Where one turn sends some rows of the set: a few examples, then the rows asked
pud: [  0  -2  26  -7  -7 -25 -14   9  -7  -4 -13 -10  47  -1 -10  11  -6  -9
 -16   4]
zol: [  6   2  21  -1   8  18 -23   9  -8   2  15 -18  28  24  11  41  -3  -3
  11  20]
nizo: [-13  12  -4 -14  -2  22 -11  17  -2 -30  10  12  26  19  15  19   9  -6
  -5  -5]
defu: [ -7   5  15 -13 -14   0  -4  27  -2  -7  28  12  21  -2 -24  31 -16   4
   0  26]
Gete: [ -4   8   5  -7  -2 -46  -6   6 -11 -16  -5   6   7  20 -10  19   3  -5
  12  20]
bazo: [ -5   8  30 -10   3 -39 -10   6  -7 -15 -15  -9  46   9 -10  19   1   2
  -5   7]
dib: [-13  21  17 -20  -4 -17   2  40  -9 -27  23   9  22  17 -28  26 -10  -5
  12  15]
Ketu: [ 12   8  32 -16  -6   8 -17  20   5 -22   5  -4  12   8 -32  10  25 -14
  23  19]
fona: [ -2   8  -2 -16   0   4  -1   3  -9 -36  15   6  11  18  14  31   4  -4
  10 -10]
Daz: [ -3   7  -9 -17  -8  13 -13  10 -13 -26  10  13  16  14  10  28   6  -8
   1 -12]
pizib: [  0  -1  25  -9  -3 -39  -8   7  -1 -17  -6 -15  42   1 -10  16  -4 -10
  -9   3]
Sifiv: [-10  22   1 -13   8  -5 -24  31  -2  -7  17  -9  36  32 -10  48   8 -15
   9  12]
Sudob: [ -4  -6   8   4 -13   0 -17  16  -2   0  -4   4  19   9   1  -9  -4 -21
 -12  23]
Sil: [ 12  14  27 -17  -7   1  -2   5   0  -7   1   4  12  10 -36  22  25  -4
  26  19]
Riz: [ -1  14  40  -7  -1  18  14  22 -24 -12   9  -1  25  24  -4   6 -19   2
  13  16]
guv: [  2  -9   1  -2 -12 -28 -21  16  -1 -15   4   1   6   3  -9   9  -2 -21
  -1  20]
guk: [  2  20  35 -17   3   4   6  13  10 -20   5  -4  19  20 -28  10  28  -9
  25  23]
bug: [  9  11  27 -15  -8  19   3  13   5  -4   4  -1  20  10 -33   5  22 -19
  16  18]
tobe: [ -6   3  33  -5   1 -19 -13  13  -3 -11 -17 -11  53   9  -4   3  -1  -8
 -15   7]
Tugab: [  7  12  24  -3  12  14 -14  17 -21  -8   6 -24  30  38  10  30  -3 -16
  19   6]
vez: [  3  19  34 -14  -4  17 -12  17   0 -10  -7   6  23  17 -30   8  29  -2
  19  24]
lomi: [-14  20  19  -2   9 -28   7   6 -10 -15 -15   5  21  38   3   2   6  -1
  10  26]
kabe: [ -3   0  38  -4  -6  19 -13  28  -8 -16  19   4  22   5  -5  12 -18  10
   3  30]
gif: [ -8  11  31  -8   4 -28   1   5  -4  -8 -16 -10  52  14  -7  10  -1  -2
  -9   8]
migod: [ -9  15   4 -14   5   6  -5   1  -7 -34   9  12  17  23  20  32  10  12
   9   0]
leg: [-14  11  20   5   2  -1  -9  14  -9  -3 -19   8  28  29   9 -13   4  -4
  -5  28]
mem: [ -6  28  29 -16  -3  -5   1  33 -34 -19   1  12  24  30 -20  20 -10   6
  20  10]
pel: [ -6   8   8  -7   6   3 -17  17  11   2  27 -16  33  21   1  47   2 -10
   5  22]
lokik: [ -1  25   5 -12   7   1 -12  23 -24  -1   5 -12  35  42  -6  39   4 -21
  17   0]
leti: [-16  17  -2 -14   3  18   2   5   0 -23  10  15  27  24  19  25  10   5
  -1   1]

bug -> Sil
Sudob -> Gete
fona -> leti
Now find these:
pud -> bazo
zol -> Sifiv
kabe -> dib

Where one turn sends some rows of the set: a few examples, then the rows asked
riko: [  3   9   0   9 -14  12   4  -9  10   8  -4 -25  17 -10  12  -9   4   9
  -7  17   0   5  15  16]
rek: [-10  14   8   1 -16 -13  10 -22  -2   6  -8 -10  -5  10   3  15   4  16
 -16 -13   2  24   4 -21]
Rusir: [  2 -19  13  22   9  23   2  12 -21 -13  -6 -15  -3  11 -11  12  -7  12
   3 -18  -4   6  10  -8]
rusog: [ -2 -19  11  25  18  16   3  12 -14 -14 -11  -5   2   4 -16  13 -15  10
  -5 -22  -3   4  12 -11]
vided: [  2 -27 -10   6  -2   2  20  17   8   1  14   8  16 -20 -15  12   7   3
  11   0   0  -6  -8   1]
netek: [ 13   4  17  -4  16 -14   5   9 -13 -16  14 -11  14  20  17  16 -10  -2
   7   8 -19   4   2   3]
bibap: [  1  -6   7   5   2 -22   8  13   9 -13 -23  20  -4   0  -9 -11   4   2
   7 -24  12  -5 -10  16]
dube: [ -8  -9  10 -16   5  18   9 -13 -16  15  -3  -4   0 -15  -7  -6  -5 -11
   3 -15 -25  10 -12  12]
Nudaz: [  1  11  12 -30  27   8   2  -1   6   5 -18  12  15  -6   0 -16   5  -2
  10 -10   5  -1  15   0]
pibe: [  3   7   8  23  -9  15 -10  -2  16  -2 -17 -19  14  20  17  15 -15   2
  13  -8  -2   3  -5  11]
zun: [ 14  17   3  13   2   8  25 -22   8   4 -11  26   4  -2   7   4  -9  -2
  -8   6   4 -16 -16   2]
renis: [  2  11  14 -18  12  22  11   1  14  -1 -13   1  20  -8   9 -10  24  -3
  10  -1   8   6  17   1]
pigov: [  9  15  -1   2  -1   0  16 -22   9  -3 -16  34   6 -10   3   3 -12  -7
  -9   7   6 -14 -13   5]
zuva: [  1 -20   5  -6  11 -22 -12  18  -1  -4  -5  14 -20 -10   6  14   4   9
  -8  -1  15  16   1   3]
Nuve: [-12  10  10  -3  -8  -1  -1  14 -10 -21   2  20  15  14   1  17  -3  10
   2  23  11  -5   4 -27]
lizif: [-11   8   9  -8  -6  -6   1  11 -16 -22  -1  11  19  13  -4   0  -1   2
   4  26   7 -12   0 -25]
sepe: [ 17  10  -5   8  -2   0  16 -21   2   6 -21  30   0   0   8   3 -11  -1
  -5   4   0 -18 -13   8]
sobud: [-18   4  11  -3   2   0  -2   9 -16 -14  -4  24  14  15  -3   5   4   6
   1  25   8  -9   1 -26]
vego: [  5 -14  15  27  10  22  -3   8 -12 -23  -6 -11   4   2 -14   8 -13  10
   3 -21   5   8   9  -8]
dus: [  3  -7   4   1   0 -31 -18  17   3  -5  19   8  -4 -14   3  11  -3   7
  -8   2   9  14  -5   2]
bopug: [ -4  -2   9  -4   3  -1   8  16   7 -16 -33  24  -3   1  -3  -7  19  13
   8 -13  12   9  -1  16]
Votom: [ -9  16  10  -4 -13  -2   3 -22   1  11 -17  -7  -8  14   0  16  -8  10
 -23  -8   4  18   4 -21]
gur: [ -6   5  -6   0  -6   6  -7 -11   1  25 -12 -21  12  -5   7 -12  15  20
   1   8   3   8  10   6]
Bebu: [ -8  -4  14 -21   5  21   0 -10 -17  13   0   7   0 -12   2   3 -10  -6
  11 -17 -26  17  -9   9]
fised: [-18  13  12   2 -15 -15  10 -14  -3  11 -10 -10  -5   8   1  18  -8   5
 -21 -11   1  16  -1 -25]
Fazi: [ -5 -24 -10   2  -2  12  17  15  19  11  12   9  18 -12 -19  10   8   9
   8   2  -2   0 -12  -4]
bupe: [-10   3  16 -11   4  23   7  -5 -20  12   6   0   1 -17  -2  -3 -16  -7
   2 -10 -27  11 -14   9]
zatoz: [  0  -3  13  14 -12   4  -3   1  10  -8  -8 -23   4  11  21  12 -26 -18
   5   4  -5  -2  -2  16]
sumaf: [  5 -27 -13  -3  -4   2  10  16  19  12  10   4  17 -19 -17  12  -1   2
   6   2   2  -6  -8  -5]
sel: [  6  -9  13 -17  12 -25   7  13  -7 -12   1  -7  -3  15  13  19 -22  -3
  -5   9 -15   8   5   7]

dus -> netek
vego -> rek
zun -> Fazi
Now find these:
dube -> pigov
sel -> zatoz

Where one turn sends some rows of the set: a few examples, then the rows asked
vit: [ 28   1  -7  -8   9   7   1   0   1  16   6 -18 -10  16   1]
fuvor: [-39   2  10   6   0  11  10   0  19   7  -7 -28  -4 -10  -2]
sobut: [-37  -3   5   3  -1   8  11  -6  14   3  -5 -31  -2  -9   0]
voto: [-38  15   3  10   3  14   7   0   0   3 -20  -7  -9  10 -15]
dud: [ 31  -4   4  -3  -4   7   7   6  11  -1  -2  16  -9  -8 -11]
buz: [ 30   2  -6  -7   5  13   4  -1  -2  10  -4 -20 -14  20  -1]
vakol: [ 30   9   0  -4   5  19   4   4   2  11 -11 -18 -17  20  -4]
tevod: [ 31  -4   4  -2  -5   9   8   6  10  -3  -4  16 -10  -7 -12]
Mok: [-40  17   4  11   7   9   3   4   6  11 -11  -3  -7   5 -15]
fote: [ 28  14   5   0   8  19   0  11   9  17  -8 -14 -18  17  -5]
mada: [  2   0   9 -11 -23   2   4  -2  33  -4 -11 -21 -18  -3 -27]
rov: [  0  -4   4 -13 -19  -9   0  -4  33   3   3 -20 -12  -6 -24]
Zosaz: [ 31  -5   3  -4  -4   7   7   6  10  -2  -1  16  -9  -7 -11]
pon: [-38   3  -9   2   2   3   8 -11  -8   0  -9 -11  -3  10 -10]
rolil: [  2  -3  -7  10  21  23  20 -13   3   2 -30   7 -13   1   2]
fer: [ 27  13   4  -1  11  12  -3  12  12  24   2 -12 -14  13  -3]
siluf: [  1 -11 -14   5  22  14  20 -19  -2   2 -19   6  -8   1   6]
fir: [-40   4  -8   3   7  -2   4  -6  -3   9   0  -6   0   6  -9]
Duf: [-41  11  -1   8   8   1   1   1   4  14  -1  -3  -2   4 -12]
roke: [-37   2  10   7  -1  14  12  -1  18   4 -12 -30  -6  -8  -3]
Zev: [ -1   5   1  16  24  24  16  -4  12  11 -28  12 -13  -2   0]
sut: [-37   8  -4   5   0  11   9  -7  -7  -3 -19 -10  -8  12 -13]
katog: [-4 -5 -7 10 30  7 11 -7 12 21 -4 14 -4 -8  6]
Pugu: [ 27   6  -2  -5  12   6  -2   7   8  23   9 -13 -10  13   0]
lud: [  3  -4   4 -14 -23  -2   4  -7  30  -6  -8 -23 -16  -2 -25]
Musag: [-36  -3   5   3  -3  11  13  -6  13   0 -10 -32  -4  -7  -1]
pob: [-36   0   8   5  -3  14  13  -4  14   1 -13 -31  -6  -7  -2]
vuzuf: [  0   0   9 -10 -18  -5  -1   1  37   5   0 -18 -13  -7 -26]
foven: [  2  -7   2 -15 -21  -7   2  -8  29  -2  -1 -22 -13  -4 -24]
foti: [ -2 -12 -14   5  26   6  15 -16   3  12  -6   9  -3  -4   8]
Voval: [ 31  -3   4  -2  -4   7   7   7  11  -2  -3  17 -10  -7 -12]
Nezep: [-38  -2   7   4   0   7  10  -2  17   8  -4 -29  -3 -10  -1]
sutek: [  1   3  11  -9 -20   0   1   2  37   2  -7 -19 -17  -5 -28]
Kuren: [ -3   4   0  16  29  16  12   0  16  21 -15  15  -9  -7   2]
Fut: [ 32  -6   2  -4  -5   7   8   5   9  -3  -2  16  -9  -7 -11]
lefo: [ 32  -5   3  -3  -5   8   8   5  10  -3  -4  15 -10  -7 -12]

Nezep -> fuvor
sut -> pon
Now find these:
Kuren -> Zev
vakol -> buz
lud -> foven

